Small tables with named rows and columns. After each table, cells are looked up by row and column.

zosop.csv
,zeg,popug,tun,simud,zuvom,pirasob,satavor,fus,fot
gegab,145,97,148,84,75,100,1,175,64
nezivut,140,192,145,146,153,194,198,98,154
fafu,118,148,71,132,177,208,157,92,149
dosik,140,139,121,145,161,181,108,139,125
ruke,104,192,104,75,99,62,216,58,140
rop,200,151,237,249,184,210,213,242,251
zud,157,120,152,183,162,173,138,198,194
mis,155,125,139,155,162,176,113,169,142

popug of nezivut: 192
fot of fafu: 149
fot of zud: 194
satavor of gegab: 1
tun of fafu: 71
pirasob of mis: 176
simud of zud: 183
pirasob of nezivut: 194
zuvom of zud: 162
pirasob of fafu: 208
tun of mis: 139
zeg of zud: 157
zeg of nezivut: 140
satavor of nezivut: 198
fus of rop: 242
Row with the largest pirasob: rop

vuduvud
         vis  meza  torobak  fuz  vamosi  zek  dum
kunik    186   198       64  102     195  122  212
tep      110   149      158  120     137  125  129
nekegif   64    54      118  184      95   17  149

vis of kunik: 186
meza of kunik: 198
vamosi of nekegif: 95
meza of nekegif: 54
zek of kunik: 122
vamosi of kunik: 195
vis of nekegif: 64

papozu
|  | gav | suv | sibi | gesase | dos | gud | zug | vutide | rik | zurabo |
|---|---|---|---|---|---|---|---|---|---|---|
| naru | 61 | 71 | 76 | 70 | 147 | 75 | 54 | 66 | 179 | 97 |
| dake | 195 | 158 | 188 | 174 | 133 | 183 | 196 | 199 | 82 | 180 |
| kodep | 93 | 199 | 82 | 184 | 59 | 88 | 140 | 101 | 189 | 57 |
| dilomi | 77 | 80 | 87 | 61 | 145 | 77 | 63 | 71 | 171 | 107 |
| libotat | 76 | 64 | 71 | 57 | 148 | 82 | 56 | 72 | 165 | 105 |
| dufu | 98 | 208 | 86 | 204 | 55 | 79 | 186 | 116 | 186 | 57 |
| fim | 113 | 205 | 82 | 201 | 46 | 82 | 179 | 108 | 182 | 58 |
| fenupe | 74 | 87 | 75 | 67 | 153 | 78 | 65 | 69 | 177 | 94 |
| rutimi | 99 | 205 | 86 | 214 | 41 | 87 | 183 | 116 | 184 | 68 |

fenupe, gud -> 78
dufu, zurabo -> 57
rutimi, zurabo -> 68
dilomi, gud -> 77
fenupe, gav -> 74
libotat, zug -> 56
fim, gud -> 82
rutimi, suv -> 205
rutimi, gav -> 99
fim, sibi -> 82
rutimi, dos -> 41
fim, dos -> 46
dilomi, dos -> 145
Row with the largest gav: dake

fopen:
,nep,num,siranub,ves,moza,kivus,duf
botazo,36295,5401,9090,35963,7156,39722,7506
melofe,57536,7420,9083,59401,10243,60673,6264
dilav,11705,50899,49498,10836,51320,14087,47959
vevi,72730,71210,66948,68929,68725,66619,77183
vevigo,41693,8849,7469,43374,7957,43983,4036
duk,15723,58691,60472,13832,60167,16604,55565
morekat,43182,69472,64902,40510,69043,41075,70303
tig,7932,57278,55555,9684,60381,12292,53225
famata,43988,69202,69024,39729,67746,43035,75259
lipilo,46858,70382,68278,41764,68684,41701,72494

melofe, duf -> 6264
vevi, nep -> 72730
dilav, moza -> 51320
vevi, kivus -> 66619
vevigo, nep -> 41693
lipilo, moza -> 68684
vevigo, num -> 8849
duk, num -> 58691
Which row has the largest ves? vevi

Table fefezos
,rurafa,dafeto,gen,gir,nodapi
nugape,60117,60815,65675,39498,40473
lepir,13112,14729,22923,32811,35350
nog,75430,75378,75917,61701,61425
zap,94634,94432,95226,54421,53877
zoru,66832,67399,71783,40454,41205

What is the dafeto of nog in fefezos? 75378
What is the nodapi of nugape in fefezos? 40473
What is the rurafa of lepir in fefezos? 13112
What is the gen of lepir in fefezos? 22923
What is the dafeto of lepir in fefezos? 14729
What is the nodapi of nog in fefezos? 61425
What is the gir of zoru in fefezos? 40454
What is the gir of nugape in fefezos? 39498
What is the gen of nugape in fefezos? 65675
What is the gir of lepir in fefezos? 32811
What is the rurafa of zap in fefezos? 94634
What is the dafeto of zoru in fefezos? 67399
What is the dafeto of nugape in fefezos? 60815
What is the gen of nog in fefezos? 75917
What is the gir of zap in fefezos? 54421

toze
         fem  tesa  zituv  dit  geb  ditaz  gitefez  leb
pid      0.7   0.4    0.8  0.4  0.7    0.5      0.7  0.7
lil      1.0   0.8    0.7  0.6  0.5    0.7      0.4  0.2
kogonav  0.7   0.8    0.7  0.7  0.3    0.7      0.7  0.8

pid, leb -> 0.7
kogonav, zituv -> 0.7
kogonav, ditaz -> 0.7
pid, gitefez -> 0.7
lil, dit -> 0.6
kogonav, fem -> 0.7
pid, dit -> 0.4
kogonav, tesa -> 0.8
lil, tesa -> 0.8
lil, fem -> 1.0
kogonav, gitefez -> 0.7
lil, gitefez -> 0.4
kogonav, leb -> 0.8
lil, geb -> 0.5
lil, ditaz -> 0.7
Which row has the largest dit? kogonav

letipi =
         sos  tise  rimena  lam  bibo  famag
ranun    219    24      61  211   215    189
numuvor  114    91     189  172   150    132
bidiri    47    76      80  142    44     36
petaso   119   158     147   90   111    214
nobisad   93    66     161  170    39     90
fedifir  153    33      87   66   153     29
mirupov   33   162      97  185   156    205
ven      109    32      77   91   173    205
sipu     188    51     125  166   178    153
kifuvu   131   198      54   32    45     48

sos of ven is 109
sos of kifuvu is 131
bibo of ranun is 215
famag of ven is 205
sos of sipu is 188
lam of numuvor is 172
bibo of fedifir is 153
famag of petaso is 214
rimena of bidiri is 80
lam of kifuvu is 32
famag of numuvor is 132
lam of ranun is 211
lam of bidiri is 142
bibo of bidiri is 44
Which row has the largest tise? kifuvu

pubav.csv
,pur,suli,fisot,bov,vub,sev,kime,dulas,fatizo
mikefu,57,49,29,64,54,68,55,48,62
ros,26,47,20,90,13,79,44,13,86
kelamap,21,59,39,81,29,86,57,8,66

What is the fisot of kelamap in pubav?
39
What is the vub of mikefu in pubav?
54
What is the suli of ros in pubav?
47
What is the dulas of kelamap in pubav?
8
What is the pur of ros in pubav?
26
What is the kime of ros in pubav?
44
What is the fatizo of kelamap in pubav?
66
What is the fatizo of ros in pubav?
86
What is the bov of kelamap in pubav?
81
What is the bov of mikefu in pubav?
64
What is the pur of kelamap in pubav?
21
What is the suli of kelamap in pubav?
59
What is the sev of mikefu in pubav?
68
What is the kime of kelamap in pubav?
57
What is the dulas of ros in pubav?
13
Row with the largest vub: mikefu

Table semego
         rulerun  korodi  dakonol   simo  migumus
pifeli     0.424   0.525    0.582  0.665    0.432
mizifid    0.957   0.620    0.426  0.710    0.569
bidido     0.258   0.530    0.502  0.237    0.527
veg        0.471   0.503    0.508  0.330    0.671
tam        0.631   0.588    0.591  0.537    0.345
zuferum    0.612   0.545    0.524  0.234    0.748
tolugi     0.365   0.514    0.467  0.511    0.529
kalupi     0.983   0.478    0.460  0.410    0.522
fur        0.673   0.550    0.467  0.095    0.443

veg, simo => 0.330
pifeli, simo => 0.665
fur, migumus => 0.443
fur, korodi => 0.550
tolugi, rulerun => 0.365
kalupi, dakonol => 0.460
mizifid, rulerun => 0.957
fur, rulerun => 0.673
veg, rulerun => 0.471
tam, migumus => 0.345
mizifid, dakonol => 0.426
kalupi, migumus => 0.522
veg, migumus => 0.671
zuferum, korodi => 0.545
kalupi, rulerun => 0.983
bidido, korodi => 0.530
tolugi, migumus => 0.529
bidido, rulerun => 0.258

